In the data rows, the value 128 means zero.
Some points:
162 83 103 137 91 126 107 119 127 186 62 23 136 134 112 133 82 101 122 134 116 184 89 131 144 146 189 53 71 86 64 111 91 108 136 131 161 165 145 111 114 156 138 155 109 122 135 113
143 76 123 131 110 167 170 161 127 136 137 140 95 148 159 103 49 88 106 124 66 164 87 83 78 172 96 101 106 74 59 112 109 34 63 113 137 160 88 125 123 104 125 167 79 125 125 98
179 80 143 139 119 149 155 151 135 212 128 88 97 152 155 114 69 110 108 159 69 167 83 125 164 166 185 85 93 75 60 115 99 45 87 120 137 163 102 119 127 112 132 178 88 132 117 108
86 76 82 175 122 127 140 126 125 80 89 149 94 153 146 166 141 84 109 128 171 183 86 62 67 165 115 65 113 132 62 168 144 200 170 124 130 159 205 137 133 188 135 111 139 107 118 120
178 91 158 141 106 154 158 152 112 214 134 113 109 132 159 114 82 129 117 160 67 164 87 138 189 168 214 129 95 75 73 107 115 53 98 109 118 163 110 115 121 120 127 198 98 139 114 117
111 90 72 137 118 120 138 118 127 87 79 73 99 144 132 115 72 87 110 110 92 156 93 69 43 151 76 71 93 84 61 117 98 57 82 123 130 147 113 116 125 112 126 131 87 116 120 87
93 70 78 149 109 137 139 140 138 70 86 149 86 148 155 136 103 69 109 103 160 190 81 43 49 158 84 71 103 116 59 156 139 156 141 114 141 172 176 122 122 171 129 120 128 111 117 109
116 98 115 158 115 116 128 129 128 123 89 114 104 144 142 177 167 106 116 136 191 206 117 122 138 140 183 56 96 108 57 167 137 217 202 122 123 144 206 119 127 210 165 144 135 130 118 152
199 87 137 142 108 198 209 183 138 187 141 151 89 148 182 122 89 124 117 148 78 161 74 95 143 161 156 111 91 106 83 129 115 42 69 117 130 150 136 117 90 126 131 180 86 145 140 107
90 78 82 164 116 142 151 132 127 73 97 156 92 152 148 148 116 71 102 115 155 179 86 43 43 166 79 74 106 113 52 154 140 166 145 118 135 160 183 125 132 172 128 124 128 101 119 117
171 107 166 159 111 149 112 129 146 224 134 65 115 130 135 153 143 125 111 177 133 182 110 181 213 146 233 89 116 121 96 165 133 135 155 126 128 140 168 108 134 171 148 147 140 139 128 113
158 118 180 155 99 117 115 122 133 205 106 97 119 141 156 123 168 135 128 181 140 149 81 138 218 166 210 93 92 104 96 146 109 190 206 145 150 141 187 128 140 161 157 145 136 153 133 128
72 123 72 125 159 96 136 58 98 189 81 64 76 133 151 183 114 147 129 185 115 123 99 84 188 137 168 96 93 153 105 130 121 183 136 129 157 148 183 97 147 153 180 106 161 87 157 122
171 127 129 131 120 162 188 150 146 130 132 133 88 146 172 79 55 71 105 120 83 160 120 60 78 176 98 113 109 83 75 119 110 39 74 121 132 161 78 108 124 109 156 171 86 118 116 75
161 77 140 140 116 182 181 175 131 159 157 171 96 153 168 105 59 87 110 139 68 167 83 92 108 178 108 130 116 88 65 111 116 37 67 124 131 163 86 136 125 98 129 172 83 129 116 107
87 96 55 140 107 120 148 136 114 74 109 135 108 145 133 136 82 71 118 114 97 165 58 75 33 152 46 83 110 79 92 135 129 89 105 101 116 138 125 128 118 140 114 122 83 119 112 74
89 96 63 139 129 106 107 96 143 91 71 63 110 137 114 143 96 80 123 101 123 159 104 53 46 134 95 32 86 100 47 135 114 93 112 136 113 140 142 124 144 121 119 130 100 119 119 93
148 97 124 155 123 123 120 115 130 191 89 93 111 138 140 159 167 135 118 159 182 170 108 135 190 144 229 68 110 133 104 158 137 211 196 122 132 144 198 131 136 194 127 138 163 129 125 141
104 87 58 142 116 102 111 95 126 90 59 53 98 144 117 135 98 99 103 122 112 175 105 58 48 149 98 47 90 89 58 124 100 92 121 118 127 145 137 117 122 150 125 130 113 110 132 92
94 79 85 160 118 156 161 154 131 78 130 182 83 160 154 133 105 76 104 115 121 181 91 53 30 168 55 109 120 128 56 153 142 134 125 129 132 163 148 130 124 150 135 136 118 92 137 109
164 59 136 154 136 149 161 187 110 182 120 119 96 174 207 132 59 84 121 162 133 157 85 86 139 168 131 116 116 63 52 134 85 57 91 136 109 159 115 140 115 139 111 200 129 99 137 97
122 81 82 133 117 110 129 110 122 107 81 53 105 145 137 116 64 98 109 122 76 154 87 84 68 151 103 68 89 76 54 115 86 46 80 117 121 155 110 121 128 108 129 143 89 117 116 90
150 97 129 130 115 110 119 121 128 220 88 45 102 140 148 136 110 136 117 167 112 158 84 130 176 174 220 36 91 92 58 130 91 103 144 119 138 153 128 119 141 151 142 146 116 133 115 109
159 81 150 140 125 164 176 169 150 186 147 129 93 157 175 94 64 115 123 156 63 162 60 98 145 174 159 104 93 74 52 107 106 53 72 113 138 147 105 130 118 92 141 185 91 134 131 100
121 81 79 173 118 99 121 94 124 139 62 71 115 139 134 138 138 110 122 137 173 193 70 62 133 168 177 29 97 125 82 142 133 188 173 137 121 127 186 107 128 197 109 107 154 126 118 125
186 90 85 114 142 117 86 85 137 116 82 93 143 149 103 186 164 93 102 155 187 159 128 79 115 141 168 0 150 105 112 153 110 159 130 128 134 121 151 168 171 134 135 131 126 120 140 112
104 89 98 150 91 150 154 130 109 61 106 168 102 136 142 145 140 92 104 105 177 181 106 68 39 178 94 68 115 101 50 174 149 184 159 117 145 176 175 106 140 153 136 115 124 119 139 119
155 94 148 122 125 176 172 171 123 191 159 166 80 143 174 121 60 107 101 156 70 157 86 106 113 191 139 100 124 100 55 122 113 32 79 112 135 166 77 124 132 115 123 168 85 114 109 102
110 79 141 128 123 193 158 165 107 139 169 214 59 150 186 119 56 56 100 134 101 105 80 64 97 169 77 124 116 114 90 124 170 127 160 121 134 166 142 128 130 127 144 116 109 127 99 81
74 81 124 151 127 122 134 127 126 20 133 138 87 159 119 172 106 77 111 111 80 121 112 94 54 145 93 81 125 76 78 176 108 115 109 129 83 151 179 179 133 141 140 87 115 93 143 57
96 95 87 165 115 155 157 147 126 78 128 187 94 161 164 154 121 79 111 112 163 194 90 55 54 167 76 94 119 134 67 168 158 180 158 123 139 159 184 133 141 176 133 120 135 99 126 122
151 93 107 139 138 172 131 135 141 103 142 221 120 147 131 172 172 90 99 141 198 163 116 51 90 159 128 59 169 138 112 165 170 208 163 129 146 138 174 170 142 168 124 137 156 116 141 127
60 133 69 158 130 127 162 148 152 68 133 146 66 132 134 132 104 77 124 133 113 133 104 40 24 180 53 81 112 135 122 138 129 137 89 116 130 160 135 114 142 146 117 140 92 99 150 104
155 93 104 139 141 101 140 126 134 202 64 29 95 171 133 118 114 124 104 167 137 189 97 136 162 176 208 67 99 105 95 138 96 79 135 132 116 142 125 123 157 154 141 170 119 144 116 93
150 75 149 124 114 235 183 187 128 120 190 198 91 139 165 130 96 90 108 152 107 130 96 100 84 178 83 151 102 91 98 130 159 76 96 120 122 182 138 120 150 155 136 149 78 142 107 100
115 96 72 164 132 111 124 97 142 122 39 80 81 152 157 145 139 123 118 133 163 170 67 80 114 157 171 29 69 121 73 157 143 159 155 150 145 159 210 130 140 177 138 151 120 97 126 116
132 88 92 143 92 125 146 147 103 61 154 160 72 118 182 124 122 68 100 95 96 193 62 40 52 156 46 121 124 109 88 111 140 136 93 122 104 134 165 109 118 130 125 129 142 126 101 115
124 90 107 123 129 138 87 112 133 195 79 41 88 158 164 107 78 87 105 151 118 121 90 133 167 142 177 43 47 104 83 110 124 104 178 135 129 142 161 106 99 116 151 117 82 124 102 95
139 64 124 117 112 195 165 204 128 129 223 192 70 148 149 102 73 98 110 119 87 160 78 83 106 162 96 141 121 115 49 127 139 102 71 108 151 168 137 141 139 138 109 159 107 127 119 103
102 94 115 162 116 169 169 166 133 88 156 233 97 144 159 149 134 84 111 125 159 174 95 68 64 170 78 130 136 146 90 163 171 184 151 121 136 152 178 140 130 174 132 132 139 110 121 128
109 30 80 114 85 112 138 131 141 129 89 83 149 143 98 93 46 109 119 93 92 141 58 101 40 169 74 101 115 102 88 108 106 88 106 108 133 136 89 112 154 99 137 142 114 132 94 106
187 66 144 138 118 175 175 168 139 211 147 139 85 154 165 112 69 108 112 161 69 175 84 113 150 174 168 107 106 81 63 118 117 58 78 126 134 170 97 132 127 124 130 187 90 135 119 109
110 84 119 160 125 170 148 147 134 87 131 214 89 146 149 156 126 99 109 106 147 146 87 44 49 178 78 126 149 142 90 129 171 176 173 120 160 158 153 143 113 187 99 136 165 118 136 99
111 83 78 132 135 112 130 123 139 59 88 100 102 162 96 115 77 97 123 113 106 143 105 50 44 152 72 73 109 86 61 106 97 46 100 135 112 143 91 126 118 96 126 117 100 107 113 101
165 72 103 138 106 97 122 108 129 189 71 28 100 146 143 145 98 122 117 153 124 175 87 119 152 143 205 42 77 94 75 113 85 97 126 118 115 151 139 108 133 141 121 147 109 123 91 109
172 86 116 145 109 119 119 108 134 210 76 30 108 149 139 137 111 128 119 169 120 167 99 130 185 147 225 61 87 87 81 129 94 108 135 113 121 141 139 125 132 148 127 165 130 135 130 114
170 91 148 165 122 180 169 167 131 211 148 173 96 150 174 149 142 113 113 163 165 196 94 128 186 167 207 104 126 130 87 163 155 183 166 122 133 156 182 135 137 187 132 163 141 123 129 146
169 78 126 128 110 143 147 153 109 215 105 74 109 136 171 122 75 109 119 165 69 164 79 143 173 167 191 73 86 86 62 115 100 54 96 112 123 157 113 139 151 120 131 171 108 139 128 102
Along one direction, these points spread out more than along any other. Take the direction at right angles to it along which they spread out most. Go by this last direction. How far along it is each point below, from 0 to 99? 50 is the average, and the first point above lies past it. One standard deviation of the points above along it is 16.
186 90 85 114 142 117 86 85 137 116 82 93 143 149 103 186 164 93 102 155 187 159 128 79 115 141 168 0 150 105 112 153 110 159 130 128 134 121 151 168 171 134 135 131 126 120 140 112 : 70
122 81 82 133 117 110 129 110 122 107 81 53 105 145 137 116 64 98 109 122 76 154 87 84 68 151 103 68 89 76 54 115 86 46 80 117 121 155 110 121 128 108 129 143 89 117 116 90 : 37
109 30 80 114 85 112 138 131 141 129 89 83 149 143 98 93 46 109 119 93 92 141 58 101 40 169 74 101 115 102 88 108 106 88 106 108 133 136 89 112 154 99 137 142 114 132 94 106 : 37
115 96 72 164 132 111 124 97 142 122 39 80 81 152 157 145 139 123 118 133 163 170 67 80 114 157 171 29 69 121 73 157 143 159 155 150 145 159 210 130 140 177 138 151 120 97 126 116 : 71
162 83 103 137 91 126 107 119 127 186 62 23 136 134 112 133 82 101 122 134 116 184 89 131 144 146 189 53 71 86 64 111 91 108 136 131 161 165 145 111 114 156 138 155 109 122 135 113 : 56
151 93 107 139 138 172 131 135 141 103 142 221 120 147 131 172 172 90 99 141 198 163 116 51 90 159 128 59 169 138 112 165 170 208 163 129 146 138 174 170 142 168 124 137 156 116 141 127 : 69
111 90 72 137 118 120 138 118 127 87 79 73 99 144 132 115 72 87 110 110 92 156 93 69 43 151 76 71 93 84 61 117 98 57 82 123 130 147 113 116 125 112 126 131 87 116 120 87 : 38
150 75 149 124 114 235 183 187 128 120 190 198 91 139 165 130 96 90 108 152 107 130 96 100 84 178 83 151 102 91 98 130 159 76 96 120 122 182 138 120 150 155 136 149 78 142 107 100 : 32
93 70 78 149 109 137 139 140 138 70 86 149 86 148 155 136 103 69 109 103 160 190 81 43 49 158 84 71 103 116 59 156 139 156 141 114 141 172 176 122 122 171 129 120 128 111 117 109 : 58
164 59 136 154 136 149 161 187 110 182 120 119 96 174 207 132 59 84 121 162 133 157 85 86 139 168 131 116 116 63 52 134 85 57 91 136 109 159 115 140 115 139 111 200 129 99 137 97 : 36
104 87 58 142 116 102 111 95 126 90 59 53 98 144 117 135 98 99 103 122 112 175 105 58 48 149 98 47 90 89 58 124 100 92 121 118 127 145 137 117 122 150 125 130 113 110 132 92 : 52
199 87 137 142 108 198 209 183 138 187 141 151 89 148 182 122 89 124 117 148 78 161 74 95 143 161 156 111 91 106 83 129 115 42 69 117 130 150 136 117 90 126 131 180 86 145 140 107 : 31
